The rows below come in pairs that one turn or mirror swaps. Which row does each named row swap with?
The rows were stretched afterwards, more along some directions than others.
filal: [ -1.4   4.3  -6.2 -10.4  -7.3   0.4 -11.5  -0.5  12.9  19.2  -6.3   3.2
   2.5   5.6  -7.6  -7.8   1.6  -5.9  -0.4   0.3   6.4   1.6]
timip: [  4.2   6.6   0.1  -1.3   8.2  13.9 -10.6 -10.2   7.9 -13.3  -1.3  14.4
   0.5  -3.9  -4.4  14.2   6.1   6.0   5.8 -13.5  27.4  16.7]
bev: [ 14.6   4.5   3.8  -7.8  -0.2  -2.3   4.7 -16.4 -11.3  -2.5   8.5   1.4
  -2.5   7.6   4.6   5.6 -14.8   3.8  -0.7   6.2  33.4  12.5]
fug: [  0.5  19.9  -9.8  -9.9  -3.4 -15.2 -27.9  -9.8  19.3  -9.7  -8.7  13.1
  12.2  -1.1  -0.7   7.8   3.6   3.7   7.8  -4.6  38.0   4.8]
sali: [ -1.2   4.7   1.6 -15.7 -16.0  -8.7 -12.2 -10.2  19.0  -1.9   2.6   7.2
   1.7  22.3   5.0   6.7 -12.5   3.8   0.0   3.6  26.8  22.3]
kibek: [ 25.1   8.9  -2.6  -2.0  -0.7  24.7  13.2  -1.6   3.8  -9.6   9.1 -15.0
  -1.0  12.6  -5.5  -7.2  -1.0   8.2 -19.6  -2.7  23.7   9.0]
logig: [ 24.8   9.5   0.2   2.7  -1.9  21.0   7.1  -2.6   6.5  -8.1   8.2 -10.4
  -3.7  12.8   1.0  -3.7   0.2   3.8 -18.5  -2.3  23.1  13.2]
Sotus: [ 17.5   6.4  -1.5  -6.3  -0.4  -6.9   4.6 -12.2 -11.6   1.9   5.9   2.8
  -2.6   5.9   3.9   4.1 -14.2   2.3  -2.6   6.9  29.5   7.9]
zosib: [ 11.6   8.5  20.8  -8.1   1.7   5.6 -15.4 -17.0  13.4 -18.3 -10.1  -5.8
   8.2  16.6  -1.1   7.0 -12.8  15.7  -6.2  -9.5  36.7  13.9]
Tef: [ 18.8  10.9  -1.6  -0.5   0.5  21.7   9.4  -2.0   5.4 -15.7   9.5 -13.7
   0.8  11.3  -2.3  -6.4   0.4   4.5 -18.2  -0.4  22.9   8.7]
keze: [ 24.4  11.3   0.1   0.3   3.2  25.3   2.5  -1.1   5.8 -12.7   6.7  -5.0
   1.0  11.1   0.5  -2.9   3.2   4.6 -19.9  -3.0  30.2  13.4]
Vus: [ -5.2  19.7  -9.9  -9.8  -5.6 -21.0 -28.2  -9.5  18.4  -9.6  -5.4  15.7
  14.3   0.0   1.3   7.7   0.0   2.6   8.6  -0.7  37.2   5.4]
matis: [  6.1   6.0  -4.1   1.1   7.0   9.5 -11.1 -10.7   7.5 -10.5   0.1  15.8
   0.6  -3.5  -3.2  12.4   6.7   2.3   6.7 -13.0  24.2  14.0]
Fuz: [14.3  6.5  9.9  2.7 -2.3 14.9 14.2 -8.8 -1.8  4.9 -0.1 -7.2  0.9 13.7
 -3.9  6.0  5.1  7.4  0.1 -5.8 12.9 14.2]
Sama: [ 13.2   7.4  14.1   0.2  -4.6  18.5  13.1 -10.1   3.7   2.5  -0.9  -3.5
   3.2  13.6  -1.8   8.9   3.3   9.8   0.1  -3.4  15.5  16.1]
dop: [ -0.4   5.1  -9.4 -11.4  -7.5  -1.1 -15.2  -3.4  16.0  20.1 -11.3   0.6
   1.9   7.4  -9.7  -8.9   3.9  -5.9  -0.4  -0.5   7.5   1.5]
Vit: [-12.3   8.4   3.6 -17.1 -16.9  -6.9 -12.4  -5.7  20.4  -9.0   0.7   6.1
   3.0  17.2   6.4   8.9 -14.1   4.4   2.7   5.9  25.7  19.0]
delob: [ -8.0   7.9   6.6 -20.0 -14.0  -5.8 -14.2  -7.3  19.7  -3.6   0.3   9.2
  -1.3  18.3   9.1  11.1 -14.8   3.9   4.7   4.4  26.9  21.8]
roroz: [ 25.1   6.4  -4.5  -2.0  -1.8  16.9   7.4  -6.2   4.9  -4.9  10.9  -8.2
  -2.3  14.7  -3.4  -7.6   0.9   2.3 -17.5  -2.4  22.8  12.9]
Muzu: [ -3.8  19.8  -9.6  -7.6  -4.1 -20.7 -29.1  -8.4  20.1  -9.7  -7.5  14.6
  13.3  -0.2   1.5   8.5   0.2   3.1   7.2  -2.3  39.4   6.7]
nese: [  9.4   2.7   3.5 -10.9 -15.3  19.1  -2.8 -15.3   5.0  10.3  -7.5   2.8
  -7.7  -0.7  -5.5  -1.7   5.1   6.2   0.9 -10.3  27.8  11.9]
komab: [13.5  8.3  9.9  0.3 -0.8 13.7 11.9 -8.3  0.3  2.4 -4.7 -5.0  5.4 13.1
 -4.4  6.8  4.2  6.4 -1.6 -6.5 17.3 18.0]
zor: [  4.7   7.6  -3.3  -1.9   6.9   7.9 -16.7  -9.2  12.6 -11.2  -6.0  18.2
   2.4  -1.7  -2.6  16.5   4.9   4.3   5.1 -14.5  29.8  18.3]
rokar: [ 24.5  13.3   0.1   1.7   4.7  22.8   7.1  -1.0   4.4 -12.0   5.7 -12.2
   1.6  13.9  -1.7  -4.3   1.8   9.1 -21.7  -2.8  27.2  14.0]
nuso: [10.0  6.0 12.3  1.5 -2.5 15.8 13.9 -7.3 -1.0  4.8 -0.6 -4.4  1.7 11.2
 -3.0  6.5  2.9  9.1  1.2 -3.9 15.4 14.2]
selo: [  0.4  19.9 -13.8  -4.7  -5.3 -14.2 -22.2  -8.2  14.9  -6.3  -6.3   7.4
  12.3  -1.5  -2.1   5.3   4.5   5.4   7.4  -0.5  31.4   1.2]
buvap: [  1.2   3.5  -7.2  -8.8  -7.3  -1.5  -7.8   0.6   6.7  15.0  -4.5   0.6
  -0.2   5.0 -10.0 -11.3  -0.3  -2.9  -4.5   0.0   8.2  -0.5]
Gega: [ -1.1   6.7   1.1  -3.0   7.1   7.4 -11.5  -8.3   6.7 -14.6   2.0  15.4
   3.6  -4.8  -3.0  13.8  -1.9   4.6   7.0 -11.0  25.7  15.6]
nulu: [ 15.6   2.6  -3.7  -2.7   3.5  12.1 -14.5 -15.6  16.9   9.9  -6.4   3.5
   1.4  11.2  -1.7  -0.6  -5.9   7.7  -8.9   2.9  23.5  13.4]
feto: [  4.8  19.6 -10.2  -6.6  -2.4 -15.4 -21.7 -10.5  16.3 -10.0  -4.9   6.4
  11.6   0.8   0.4   6.5   1.7   4.9   6.8  -3.0  33.3  -0.2]
sez: [ 11.5   5.9  20.3  -9.2   1.3   5.5 -13.9 -17.6  13.1 -16.2 -10.8  -5.7
   6.9  17.3  -2.1   4.3 -13.9  16.2  -5.9  -9.2  38.1  13.6]
zulaz: [ -7.8  18.8  -8.3 -10.1  -3.9 -21.9 -28.5  -8.8  18.8 -14.0  -4.1  12.9
  12.4   0.7  -0.5   9.5  -2.2   5.1   9.0   0.9  39.6   6.0]
Dulin: [ -4.5   3.0  -5.5  -8.5  -7.4  -2.3 -13.6  -0.5  12.1  16.8  -7.1   5.6
  -0.2   5.6  -8.4  -9.2   0.8  -2.2  -0.9   0.4   9.3   2.8]
mul: [  9.6   5.3  -0.5  -8.8 -17.1  15.0  -4.6 -12.8   5.4  12.4  -9.8   2.9
  -7.3  -1.8  -5.5  -1.8   6.6   5.1   0.0 -11.5  24.8  11.4]
Gad: [ 10.1   5.6  23.1  -9.5   0.8   7.3 -15.8 -19.2  14.6 -15.4 -10.1  -3.8
   5.7  16.4  -1.8   5.5 -12.5  16.2  -5.3 -11.9  39.7  16.4]
simi: [ -1.8   6.4  -3.5  -2.0   4.0   7.8 -15.2  -7.7   8.9  -8.5  -2.4  19.4
   3.0  -6.7  -3.7  14.7   4.7   5.2   6.1 -14.6  25.8  18.0]
kuneb: [ 17.4   3.9  -2.8  -0.7   4.6  15.9 -11.5 -13.2  13.9  10.4  -5.0   6.9
   1.5   8.4  -1.0   4.3  -3.5   7.9  -9.4   3.1  21.9  13.2]
fezo: [ -2.8   7.1  -4.4 -10.8  -7.6   1.2 -10.7  -0.5  13.7  15.9  -7.1  -2.3
   3.3   8.6  -9.5  -9.3   1.3  -2.1  -1.1  -0.9   5.9   3.1]
Lorub: [ 13.3   8.0  17.3   1.6  -0.2  17.4  14.1 -10.7   0.5  -2.4   2.2  -3.2
   2.9  12.8  -1.1   8.5   2.4   9.4   0.5  -3.5  20.1  16.6]
duk: [ 11.0   4.1   2.3 -11.2 -13.2  18.8  -5.0 -16.5   7.5   8.9  -8.5   5.1
  -8.8   0.1  -5.1   0.2   6.2   7.0   1.2 -13.5  30.9  13.6]
buk: [  9.4   1.0  -0.1  -9.5 -17.2  15.6  -3.7 -16.6   3.8  11.4  -7.5   3.6
  -7.4  -1.4  -4.8  -2.7   7.9   5.6   2.8  -9.7  25.1   9.8]
tuda: [ -8.4   6.3   4.2 -16.6 -16.5  -5.7 -11.9  -6.0  20.4  -8.9   4.0   7.3
   0.3  19.7   9.1   8.0 -17.4   3.0   1.8   7.1  29.2  18.6]
seri: [ -1.9   5.1  -4.3  -9.3  -6.8   1.3 -11.3  -1.6  14.6  17.6  -6.4   1.0
   3.1   8.3  -8.8  -9.4  -0.2  -1.4  -3.3  -0.6   8.5   4.1]
geser: [11.7  9.6  9.9  1.7 -2.7 16.9 13.7 -5.8  0.0  3.2 -2.2 -8.6  4.3 13.1
 -5.0  5.1  6.2  8.3 -1.5 -6.1 11.6 15.9]
vuvo: [  1.5  20.4 -11.1 -11.5  -3.6 -17.0 -26.2  -9.1  17.9  -9.7  -6.9  13.7
  11.6  -0.4   0.8   8.2   0.9   1.8   6.7  -3.2  40.5   4.7]
sev: [ 16.6   4.2  -3.2   0.8   5.1  11.1 -13.9 -14.2  12.8  10.4  -4.2   4.8
   0.6   8.7  -0.3   2.5  -5.0   7.9  -6.9   3.5  19.4  11.0]
gug: [ 14.9   7.9   2.2  -3.9   0.8  -2.9   3.8 -13.2 -11.4   0.6   7.6   4.2
  -0.7   4.1   4.6   5.7 -13.1   5.0  -1.4   5.7  30.3  11.4]
veg: [ 11.0   4.8  22.6  -9.6   2.4   7.5 -12.4 -18.9  11.9 -19.5  -6.7  -3.9
   8.4  15.2  -0.6   3.6 -14.0  15.3  -6.0  -9.0  38.1  13.5]
daru: [ 19.2   9.2  -0.6   0.3  -0.5  22.0   7.7  -1.0   6.3 -15.1  10.7  -9.4
  -0.2  14.0  -0.3  -4.9  -2.7   5.4 -19.4   0.6  28.4  12.1]
pakev: [ -3.2   8.6   4.7 -16.7 -14.9  -7.8 -14.8  -6.9  19.0  -5.9  -1.4  11.5
   0.6  19.0  11.1  11.3 -13.9   3.2   3.6   3.7  31.0  21.2]
Sekiv: [-10.4   5.7   5.0 -19.1 -16.3 -12.3 -19.4  -8.9  20.0  -4.8   0.9  11.1
   0.9  20.5   5.5  10.3 -15.5   3.3   8.1   5.8  33.3  22.0]
vav: [  1.1  21.5  -8.8  -9.6  -3.5 -13.3 -25.7 -10.6  19.8  -9.6  -5.4  11.9
  12.0  -0.3  -1.5   7.9   1.3   6.4   8.0  -2.2  37.8   6.5]
zepi: [  2.5   8.3  -1.0  -2.6   5.9   6.2 -16.0 -10.0   9.5 -13.2  -4.0  18.7
   2.6  -4.3  -2.9  16.0   5.2   4.7   7.6 -15.0  30.0  17.8]
goki: [  2.8   7.0  -2.2  -0.4   6.7   8.0 -10.2  -9.6  11.2 -12.7  -0.1  15.4
  -0.2  -3.6  -4.2  12.6   2.8   5.0   6.0 -12.3  27.9  17.8]
Febin: [ -5.5   8.3   4.4 -13.1 -16.8  -7.8 -16.7  -4.5  20.1  -3.9  -0.2   7.2
   1.7  18.4   8.6   9.1 -13.7   4.5  -2.1   4.9  28.4  22.4]
refod: [ -7.9   5.6   4.6 -19.3 -15.7  -5.7 -11.1  -5.2  18.1  -6.6   1.2   4.9
   2.2  19.5   3.5   8.7 -17.9   8.4   0.9   4.2  28.4  19.2]
bis: [  1.1   7.9  -1.8  -2.5   6.6   2.5 -15.1  -8.7   5.5 -14.6  -1.2  16.5
   1.9  -3.6  -5.1  14.9   1.2   6.8   7.0 -13.2  28.9  17.8]
Ras: [16.2  8.1  6.5  5.3 -1.8 15.1 13.2 -5.1 -1.1  6.8 -4.0 -5.8  4.6 11.9
 -4.3  5.9  8.2  7.2 -2.4 -5.8 11.8 13.9]
tem: [-1.6  3.6 -2.8 -7.1 -4.1  3.5 -9.1 -0.4 11.9 16.2 -6.1 -0.1  1.4  6.8
 -8.3 -8.5 -0.3 -0.3 -2.1 -0.1  8.5  1.2]
Nedat: [ 24.4   8.6  -0.3   0.8   2.8  23.4   6.7  -4.1   7.5  -9.8   7.9  -8.3
  -0.1  14.5  -4.9  -7.5  -0.9   6.2 -17.6  -4.1  29.6  16.0]
zil: [ -5.2  19.2  -8.2 -12.4  -4.7 -21.0 -26.0  -9.4  18.5 -10.8  -7.0  11.8
  12.8   1.1   0.0   6.2  -3.3   5.0   8.4  -0.6  38.2   5.1]
tir: [ 10.2   2.8   3.8  -9.6 -16.5  14.0  -5.8 -17.0   6.8  11.0 -10.4   2.1
  -8.3   1.8  -5.5  -1.9   5.4   7.8   1.6 -13.2  28.6  12.9]
Mosom: [  3.0   6.0  -2.5   0.5   6.4   8.2 -15.1 -10.0  11.4 -10.7  -1.8  17.5
  -0.2  -4.4  -1.7  15.2   6.0   2.3   7.4 -13.4  27.7  16.0]
Von: [  9.4   8.3  20.9 -11.1   2.7   1.8 -18.5 -18.0  15.4 -19.1 -11.4  -2.6
   7.6  18.2  -1.4   7.5 -14.9  17.5  -5.4 -10.9  42.9  15.9]

gug swaps with sev
Sotus swaps with kuneb
Febin swaps with logig
Vus swaps with matis
Nedat swaps with Sekiv
sez swaps with nese
Sama swaps with buvap
sali swaps with roroz
dop swaps with komab
duk swaps with Von
zepi swaps with fug
Ras swaps with filal
zor swaps with vuvo

